(in the rows, 128 means zero)
Each row of D is roughly a mix of the hidden directions of one of 3 groups.
D (144 x 13):
[[103  98 105 129 148 132 149 121 146 173 155 128 154]
 [131  90  86 144 124 139 169 147 119 139 138 154 141]
 [133 152 127  85 117  84 151 111 101 118 146 124 109]
 [110 136 144 115 130 111  99 120 114  93 147  87 165]
 [176 163 144 164 125 118 119 119 144 124 152 152 120]
 [143 136 156 129 130  96 126 152 120 139 156 170 165]
 [187 121 115 157 150 109 122 139 135 151 122 116 150]
 [141  95 132 100 145 110 140 157 119 140 129  81 102]
 [114 126 104 159 100 110 163 108 134 154 160 105 138]
 [145 116 113  96  94 106 112 141 110 165 142 102 149]
 [107 140 154 126 174 145 117 135 135 117 119 113  78]
 [126 165 140 113 142 130 143 174 145 148 119  95 103]
 [111 114 114 110 121 117 118 151 127 145 112 102 189]
 [140 105 132  58 113 128 136 131 108 133 119 117 111]
 [100 125 176 167 136 104 127 131 143 108 110 127 152]
 [125 129 112 109 104 170 156 147 127 127  82 112 111]
 [ 83 137 149 136 148 123 157 121 153 128 171 131 110]
 [125 139 132 156 150 171 153 131  87 129 124 158 143]
 [109 139 123  95  88 166  98 112 113 111 122 145 135]
 [118 151 113 105 103 136 120 145 122 170 121  99 168]
 [120 151 120 155 104 157 108 112 150 147 139 134  80]
 [126  86 143 129 124 167 128 176 144 126 122 110 144]
 [126 118 128 111  95  91 124 143 142 115 151  81 152]
 [112 117 137 134  70 111 167 138 104 120 112 117 126]
 [151 140 140 164 114 132 152 120 167 141 115 168 112]
 [135 151 102 122 115 173 149 138 122  98 147 123  91]
 [135 158 142  92 109 184 138 132 123 128 132 139 104]
 [164 143 149 161 100 143 121 118 143 139 148 155  96]
 [112 118 109 154 118  87 158 148 147 148 155 151 144]
 [104 103 138 120 179 102 142 161 142 107 135 143 126]
 [172 131 120 127 151 124 128 163  98 158 141  99 114]
 [122 153 143 130 148 185 123 113 125 137 101 126  94]
 [164 127 135 120  95  89 146 101 105 145 137 128 155]
 [159 110 148 133 104  63 123 125 133 135 132 127 134]
 [162 154 135 142  78 136 118  97 130 133 137 113 155]
 [181 135 117 132 142 126 106 110 138 131 126  87  96]
 [172 129 139 127 139 125 137 109 158 146 128  78 111]
 [110 126 133 166 157 119 145 177 143 135 114 150 108]
 [139 131  84 109 142 150 165 153 145 145 142 101 115]
 [133 163 170 141 136 105 104 120 162 104 119 133 107]
 [141 139 116 128  73 112 118 156 107 150 128 129 163]
 [146 131 136 157 109 130 152 100  94 144 134 174 141]
 [127 123 155 144 132  94 133 159  93 159 123 122 164]
 [167 119 125 102 150 160  89 101 109 132 127 108 129]
 [123  99  97  90 157 134 120 170 129 135 110 110 121]
 [120 111 121 108 132 159 111  95 143  93  86 147 134]
 [123 142 110 114 160 191 141 118 150 136 138 121 122]
 [150 145 131 114 104 107 134  82 112 143 156 154 154]
 [ 86 101 154 134 128  97 151 109 138 144 159 116 144]
 [142 122 138 162 153  92 149 102 164 126 136 129 100]
 [141  98 152 129  97  87 115 155 126 104 124 122 158]
 [126 111 178 102 126 115 109 135 108 111 135 107  88]
 [ 81 141 141 143 155 145 162 152 150 111 109 116 125]
 [122 120 155  91 121  89 158 148 108 110 144 119 104]
 [151 108 120 138 143 124 105  89 136 150 147 151 172]
 [103 150 106 140 131 152 146  77 116 131 136 135  93]
 [105 115 105 123 140 154 146 106 122 127 111 154  75]
 [121 100 140 118  79  91 132 143 114 134 104 119 156]
 [135 104 134 158 133 169 118  99 108 115 104 164 121]
 [112 143 120 118 138 164 156 121 145 137 153 104  80]
 [104 107 171 155 112  85 123 123 105 144 118 136 130]
 [112  98 109 127 169 137 122 105 160 111 111  92 123]
 [164  98 159 104 140 125 119 163 139 138 144 123 160]
 [132 153 147 128  94 110 107 146 105 113 130 179 140]
 [141 175 163 107 113 120  92 133 121 131 139 100 135]
 [149 146 166 117 120 118 127 140 105 114  86  99  99]
 [132 138 137 161 129 132  83 104 123  99  97 159 126]
 [137 119 111 120 102 113 118 159  92 126 102  90  99]
 [121 126 153 123  91 151 123 131 167 115 120 106 172]
 [118 175 135 164 157 139 100 158 136 134 122 121 144]
 [ 95 104 124  93 149 160 138 128 118 162  97 132 132]
 [163 112 164  77 124 136 124 135 139 121 101 118 143]
 [156 130 142 117 144 111 137 168 138  99 174 126 109]
 [125 136 120 145 102  68 140 113 101 124 102 143 129]
 [124  86 122 131  82 154  96 107 119 133 132 150 119]
 [136 155 163 124  84  89 117 155 123 111 123 137 128]
 [174 135 131 126 117 153 134  97 130 151 114  88 106]
 [133 156 113 125 119 179 117 105 106 146 154 158 132]
 [141 163 168 100 116  92 122 134 112 142 125 107 150]
 [140 159 148 143 102 131  98 126 102 168 141 137  97]
 [141 115  85 133 136 150 139 123 116 139 156 137  76]
 [144  96 109 125  91 152 158 123 135 162 124 154 111]
 [122 133 181 109 104  98 121 140 119 111 132 162 146]
 [131  94 101 123 166 117 147 153 134 135 122  91 100]
 [103 141 118 115 128 103 153 123 134 131 109 107 188]
 [ 92 138 161 112 116 169 123 163 147 140 110 127 132]
 [116 147 119 125 145 137 145 131 142 118 157  80  83]
 [154 129 106 103 147 179 126 137 130 114  91 128 109]
 [ 96 117 115 163 152 121 160 130 171 116 107 130 138]
 [106  96 130 155 142 180 127 146 138 112 116 111 105]
 [141 126 133 107 104  80  94 155 115 126 155 106 126]
 [144 153 116 132 112 122 122 122 125 124 163  99 185]
 [132 106  93 108 151 158 110 158 121 126 105 141 163]
 [152 115 149 108 136 152 167  99 152 153 130 106 106]
 [116 133 125 137 106 112 125 153 102 117 120 190 148]
 [ 88  98 106 152 134 118 116 141 163 122 111 112 159]
 [ 93 120 105 160 154 136 142 109 141 151 124  91 103]
 [ 92 123 164 145 116 139 132 158 125  94 112 148  98]
 [101 130 117 109 133  95  92 160 155 106 138 140 152]
 [120 178 174 134 137 102 126 115 130 141 121 126 100]
 [153 141  95 109 145 136 141 120  76 140 156 135 112]
 [ 97 124 120 108 163 153 164 135 104 106 116 111 153]
 [137 116 127 147 120  77 155  90 137 111 139 143 151]
 [107 161 134  99 128 107 146 171 119 135 103 155 112]
 [144 155 141 126  90  95 132 148 120 136 163 149 100]
 [ 91 131  99 127 129 141 146 146 148 108 158  96  97]
 [ 97 147  88  94 103 111 141 121 127 152 128 141 155]
 [123 115 152 130 152 108 120  83 153 131 162  95 122]
 [164 106 110  91 135 165 114 108 132 127 100 109 119]
 [139  83 101  88 145 122 146 145 121 149 140 124 155]
 [122 107 102 145 150  87 157 108 145 122 106 163 124]
 [ 92 132  86 170 150 113 145 119 144 133 142 114 117]
 [140 137 164 161  88  94 134 121 149 144 146 117 142]
 [116 141 109 106  94 161 113 150  85 124 123 155 124]
 [106 117 119 153 151 117  95 144 162 132  93 150 104]
 [119 144 111 103 158 149 103 129 134 163  90 150 147]
 [109 112  99 125 113 191 142 129 120 104 130 134 112]
 [144 140 161 154 122 104  88 151 120 151 146 121  99]
 [112 108 103  98 166 164 112 133 145 116 159 141 129]
 [ 93 158 110  97 122 133 100  91 144 132 136 101 134]
 [ 97 122 100 123 151 175 161 121 133 116 110 136 107]
 [149  98 148 127 156  91 133 114 140 143 144  86 114]
 [138 144 131 107 131 113 155 147 122 133 131  96 187]
 [138 101 122 112 126 162 108 102  95 129  85 109 140]
 [105 158 127 152  93 145 127 136 108 119  98 159 157]
 [127  84 106 134 163 132 168 127 103 139 125 137 104]
 [112 161 108 160 136 151  97 125 109 110 110  94 112]
 [132 162  77 106 145 129 147 140 129 166 127 116 116]
 [119 165 110 117  78 161 124 156 127 121 111 127 136]
 [ 82 109 118 168 102 124 132 114 111 157 128 127 151]
 [128 102 123 156  83 144 131 115 114 168 134 156 112]
 [108  90 145 135 168  91 146 120 127 125 152 145 110]
 [168 128 170 111 136 118 136 135 151 104  93 148 120]
 [ 87 117 118 124  99 146 155 145 124  92 145 115  99]
 [104 102 119 136 127 171 114  94 137 152 127 148 161]
 [ 98 145 172 112 123 154 168 129 154 136 138 126 145]
 [104 134 128  81 126 128 121 143 133 125 107  86 166]
 [138 121 179 124 153 150 117 141 139 118 131  88 100]
 [119  89  96 135 162 132  95 155 141 116 106 146 124]
 [ 99 108 123 116 134 146 150 174 139 108 162 152 116]
 [150 105  86 163 131 101 121 121 113  87 126 132 121]
 [132 125 160 116 122 158 117 141 114 112  82  94 104]
 [122 135 144 115 132 193 144 106 107 139 108 110 122]
 [106 150 147 131 103 128  84 129 105 102 109 128 165]]
One row of each group comes first, with its name. Which group is each row after those in?
[123 118 114 103 131 121 139 121 173 100 144  92  92] | (78)
[134 107 175 114 144  96 105 118 108 121 131  90 123] | (124)
[ 68 144 137 143 115 115 153 112 143 155 145 134 123] | (2)

[116 112 112 100 131 117  78 153 139 150  98 127 105] | (78)
[122 131  91 126 153 114 120 108 131 123 135 140  66] | (78)
[ 84 131 145 145 152  96 122 161 100 116 152 134 125] | (124)
[179 110 138 129 149  93 141 144 125 125 117 150  96] | (124)
[128 145 144 115  81 119 139 115 142 151 109 125 177] | (78)
[108 142 157 124  90 107 103 132 122 118 128 134 179] | (124)
[160 132 110  91 101 156  96 124 104 118 116 139 105] | (124)
[104  92 121 153 117 156 160 134 159 141 101 147 121] | (78)
[ 91 122 116 127  98 157 151 132 107 134  81 142 123] | (2)
[156 156 143 150 164 124 157 140 165 103 129 138 115] | (78)
[156 101  99 129 134 105 119 159 142 137 139 139 176] | (2)
